Questions about the row below.
1) What is the second largest entry?
2) What is the 4th entry?
3) What is the 1st entry from the right?
4) What is the second entry from the right?
5) What is the second entry from the left?
6) What is the third entry from the left?
(16, 15, -19, -25, -22, -33, -15, 4, -19, -30, 15, -33, -30, -32, -15, 20)
1) 16
2) -25
3) 20
4) -15
5) 15
6) -19

 -3.9  -10.2   -5.7  -11.4   -8.8  -13.5    1.3  -14.6  -15.1  -10.6
-12.7   -7.8  -13.2   -0.3   -9.0   -5.4   -8.2   24.5   -4.0   -7.8
  5.4   -7.2  -10.2  -15.4    3.8  -30.3  -18.4    0.5   -9.1  -10.1
-11.9   -8.2  -13.3   -0.5  -15.3   -4.7   12.5   -5.9  -11.7  -14.6
-10.0   -6.7   -9.2  -11.1   -3.0   -2.2   -6.6  -10.6  -11.9  -20.4
 -3.3   -7.6   -7.9   -2.9   -9.8   -8.3  -20.6   -6.2   -8.9   -2.1
 -5.4   -7.0  -14.8   -9.5  -11.3   -9.0   -9.6   -9.8  -11.1   -1.6
-22.1   -8.7  -22.0  -12.1   -6.7    2.6    4.8   -3.6   -6.0   -3.8
  2.9  -13.3   -3.2   -9.8   -7.1   -5.7   -1.3   -7.8   -6.7   -7.6
-11.1  -10.6  -16.4   -5.3   -9.7  -14.3   -8.9   -6.2  -10.2  -14.1
 -1.9   -8.3  -14.3   -9.5  -10.6  -15.2   -7.6   -1.9  -12.5   -3.2
-15.3  -11.6    0.2   -3.8  -11.6  -14.0  -27.9  -15.4  -16.8  -17.1
 -3.2  -14.3  -16.3  -12.9   -9.1  -17.4   20.8  -21.1   -6.4  -10.9
-10.4  -15.0   -7.2   -4.3   -5.9   -0.7  -15.0  -17.1   -5.6   -1.9
  3.7   -6.1   -8.8   -4.6   -2.3    3.6  -14.9    8.5   -6.4  -18.3
Indices start at 0.
Report the entry directly above -7.9.
Answer: -9.2
Report the entry in row 2 and column 2.
Answer: -10.2
The entry just left of -11.4 is -5.7
Report the entry directly above -1.3.
Answer: 4.8
The top entry of the column that holds the smallest entry -> -13.5
The top-left entry -> -3.9
Report the smallest entry.
Answer: -30.3
Report the entry directly below -3.6.
Answer: -7.8
Report the entry in the bottom-left corner.
Answer: 3.7
The entry at row 2, column 0: 5.4
The entry in row 1 and column 0 -> -12.7
Report the top-right entry.
Answer: -10.6
The entry just right of the smallest entry: -18.4
Report the bottom entry of the column that holds the largest entry.
Answer: 8.5
The entry just left of -13.5 -> -8.8
The entry directly below -27.9 -> 20.8
Report the bottom entry of the column that holds the smallest entry.
Answer: 3.6
Report the entry directly below 2.9.
Answer: -11.1
Report the entry directly above -0.3.
Answer: -11.4
The entry directly above the smallest entry: -5.4
Report the entry just left of -8.7.
Answer: -22.1
Report the top entry of the column that holds the largest entry.
Answer: -14.6
Report the entry just right of -11.7.
Answer: -14.6
The entry just right of -3.0: -2.2
Report the entry at row 2, column 1.
Answer: -7.2
Report the entry just right of -16.8.
Answer: -17.1
Report the entry just left of -2.3.
Answer: -4.6
Report the entry in row 1 and column 1.
Answer: -7.8

Questions about the grid below. Rows and columns are numbered from 0.
1) What is the entry just right of 16?
2) What is the entry in row 1 and column 2?
3) What is the entry at row 0, column 2?
4) What is the entry in the bottom-right corner?
5) What is the bottom-left entry?
6) What is the entry just left of -31?
7) What is the entry just right of -15?
8) What is the entry in row 0 and column 0?
[[ 13   0  11 -17 -20  22   2  18 -13]
 [-10  -8  40 -15 -20  25  16  -7   0]
 [  1  -6  12  -6  -9   2   1   2   7]
 [ 24   4  -7 -17 -18  18  -7  30 -18]
 [ 13 -11  36 -29 -36  30   6  19  -2]
 [ 24  -4  14 -27 -31  26  -2  31 -12]]
1) -7
2) 40
3) 11
4) -12
5) 24
6) -27
7) -20
8) 13

x =
[[  0  -3  29   5]
 [  5   0 -15 -18]
 [ -5  24   4   6]
 [ 13  19 -20  35]
 [  8   9   8   0]
 [  6  -5  15 -16]
 [-13   5   4   7]
 [  1  -5  -4  -1]
 [-22  -2  -7 -14]
 [-11  -9 -10  -3]]
Indices start at 0.
The entry in row 0 and column 2 -> 29
The entry at row 0, column 1 -> -3
The bottom-left entry -> -11
The entry directly above 13 is -5
The bottom-right entry is -3
Read off the top entry of the column that holds the smallest entry.
0
The entry in row 1 and column 1 -> 0
Read off the entry at row 1, column 2.
-15
Read off the entry directly above the largest entry.
6
The entry directly below 35 -> 0
The entry at row 1, column 0 -> 5
The top-right entry is 5
The largest entry: 35
The entry just left of 19: 13
Read off the entry just left of the largest entry.
-20
The entry directly below -4 is -7

Read these off the array that follows.
1) The 3rd entry in reading order?
2) The entry in the bottom-left corner?
3) The entry in the top-left corner?
4) The entry directly below the smallest entry?
5) The largest entry in the first row?
6) The 1st entry on the diagonal from the top-right corner?
7) The second-last entry, reading row by row?
8) The 3rd entry on the main diagonal?
[[  6  31 -26 -10  20]
 [-13  25  21  23   4]
 [-16  24  -9  -8  23]
 [-22  14   7  26  21]
 [  6   2   4  -6  25]
 [ 40 -14 -14   3  -1]
 [-40  29  21  20  15]
 [ -7  40  12 -16 -19]
 [ 26 -18 -21   5 -14]
 [ -3  30 -27 -10 -13]
 [-24   6 -13  -9 -21]]
1) -26
2) -24
3) 6
4) -7
5) 31
6) 20
7) -9
8) -9

arr = 30,2,28,24,40,34,-2,4,2,-26,13,29,-21
The entry just right of 13 is 29
Which number is the minimum? -26
